  5  -16   37   36   17  -14  -15   -4  -14  -19   22   13  -21
 12  -22   34   38   24  -18  -19   -7   -2   -7   18   18  -23
 11  -19   35   41   18  -21  -24   -3   -5   -7   15   17  -19
  8  -15   38   37   18  -17  -17   -9   -6  -22   12   19  -21
 18  -18   21   43   16  -13  -18   -3   10   -3   27   18  -13
 14  -17   40   38   22  -16  -16   -9  -12  -19   15   18  -31
 15  -14   38   46   20  -26  -22   -9   -5  -13   15   25  -22
-> 25

4  5  5  3  5  3  4  4  6  3  5  3  5
4  5  5  2  5  4  3  4  8  2  5  2  5
4  3  5  4  4  4  4  6  3  5  4  4  4
4  4  4  5  4  5  5  3  5  4  4  5  4
4  4  4  5  4  4  5  3  6  5  4  5  4
4  4  4  3  4  5  3  4  2  4  4  4  4
4  3  4  5  4  5  5  3  6  5  4  5  4
4  4  5  4  4  5  5  4  3  4  4  4  4
4  3  4  2  3  5  1  5  3  4  3  4  4
4  4  4  4  4  4  4  5  3  4  4  4  4
-> 4

4  3  1  0  3  2  2  0
1  3  4  4  4  0  5  4
3  2  4  4  3  5  2  5
5  4  4  4  4  2  3  4
1  2  5  7  2  5  6  7
2  3  3  4  2  6  4  4
-> 4

-695  -894   227  -384  -489   417   522  -735  -145   -19    31   208   714   428
 529  -601  -223  -866    25   762   349   185  -739  -515  -197  -873  -713  -432
 754   624  -573   296  -212  -384  -414  -730  -182   763     0  -746   256   169
 665  -313   597  -613  -420  -318   885  -474   886  -734   809  -283  -674  -885
 206  -430   429  -285  -124   155  -865   -12   579   791   629  -343   442   529
-136   221  -128  -656  -850   681    71   598   766   258   701  -616   643  -355
-523   718  -394  -407   315   153   601    16   588   247   724   108    54   769
  37  -428   497  -618  -651   171   509  -662  -178  -654   891   470   865   808
 -11  -554    77   787  -542   790  -814  -814   585  -542  -233    17   644  -819
 493    -7   589  -712   518  -532   -92   271  -376  -850   784  -320  -681  -272
-777   -77  -790  -229  -460  -717  -290   879  -115  -876   132   180    74   783
-587    15  -466   441  -565  -504    76   418  -855  -515  -576  -157   830  -852
-> 830

 68  111  111  147  147   73  116   68
  5   85   64  213  213  179    8   92
 33   86   37  158  158  125   57   89
  5   78   40  213  213  198   36   95
170  101   80  108  108  165   84   71
-> 84

528  215  496  286  381  687  600  556  486  423  686  601
243  380  456  437  504  810  623  664  510  827  446  522
391  357  638  420  511  384  663  396  576  701  387  348
271  397  559  673  460  507  474  552  369  760  428  315
518  517  468  506  557  447  629  317  395  474  460  392
494  405  665  481  427  408  466  395  584  423  342  619
436  492  324  541  509  506  548  511  535  495  366  484
511  514  448  527  187  566  226  423  501  465  445  421
583  561  583  581  451  656  516  576  533  380  424  418
324  516  511  298  589  479  528  631  422  318  559  582
245  270  582  249  548  470  563  478  483  422  625  629
361  502  796  602  498  340  426  506  446  517  413  543
-> 413

211   34   28   28   15   43
174   12  191  211   30   36
 27  216  205  192   32   39
 17  197   33  216   35  191
215   38   27   41  144   36
210   12  196   36   25   38
-> 25

8682  6437  5912  6237  9111  7694  6192  4967
6372  8320  6321  6676  5036  7257  5968  4961
5441  7605  3957  6841  4357  5481  5991  6894
5424  5624  5806  5088  8930  5983  6470  4510
3029  6722  8664  3708  4467  8162  7947  5027
4156  3930  3866  5100  4618  5398  7055  5651
4606  3035  3952  6209  2914  4143  3943  6851
3512  5302  1941  7610  5873  4334  4703  3939
-> 4703
---
array([[ 12,  26,  35, -11,  -4,  19,  29],
       [-21,  -8,  13, -33, -34,  25,  -5],
       [  2,  22,  10, -21, -29,  -5,  39]]): 12

array([[ 29,  37,  29,  -2, -34, -23],
       [ 10,   9,  11,   0, -11,  -5],
       [-13, -14, -14,  -3,   5,   3]]): 29

array([[-13,   6, -13,   4],
       [-31, -36,  47, -11],
       [-27, -43,  35,  11]]): -13

array([[-33,   7,  20, -12],
       [  5,  -6,   6,  -5],
       [-11, -17,  -1,  -1]]): -33

array([[ -8, -13, -18,   8,   3],
       [ 17,  46,   5,  -3,  -7],
       [ 32,  24, -13, -15, -40]]): -8

array([[ 27,   4, -26,  -8,  21, -35],
       [-32,   4, -33,   7,   0,  15],
       [  9, -21, -36,  31, -29, -22]]): 27
---
[[-3, -13, -13, -2, -9, -13],
 [8, 27, 28, -19, 10, 7],
 [0, -39, -39, -24, 3, 6]] >> -2

[[556, 734, 368, 405, 282],
 [478, 539, 429, 493, 864],
 [600, 669, 400, 478, 222]] >> 368

[[7118, 9872, 7604, 2047],
 [6454, 7384, 6673, 5784],
 [6228, 8408, 4937, 5955]] >> 9872

[[-770, -315, -603, -224, -328],
 [-729, -458, -659, -534, -712],
 [-768, 594, -746, -682, -688]] >> -603

[[42, -3, 31, 23, 4],
 [-33, 4, -39, 7, -1],
 [-26, -5, -39, 12, -2]] >> 31

[[154, 541, 99, -741, 968],
 [-79, -496, -286, -251, 250],
 [-114, -223, -19, 860, -648]] >> 99
---
[4, 47, 9, 12, -3, 31, 34]	34, 4

[7, -28, -3, 36, 10, -33, -8]	-8, 7

[34, 11, 24, 22, 10, 0, -25]	-25, 34

[7, -27, -11, 8, 37, 32]	32, 7

[[-19, -10, -32, -32, 46, 2],
 [0, -11, 30, -4, 35, -19],
 [-4, 10, -36, -1, -14, -8]]	2, -4

[9, -3, 28, 43, 37]	37, 9

[-2, -26, 12, 45, -41]	-41, -2

[[-7, -17, 1, -29, -23, 0],
 [19, -26, 3, -38, 32, 7],
 [-10, 15, -5, 46, -16, 6]]	0, -10

[36, 12, 18, -3, 11, 3]	3, 36
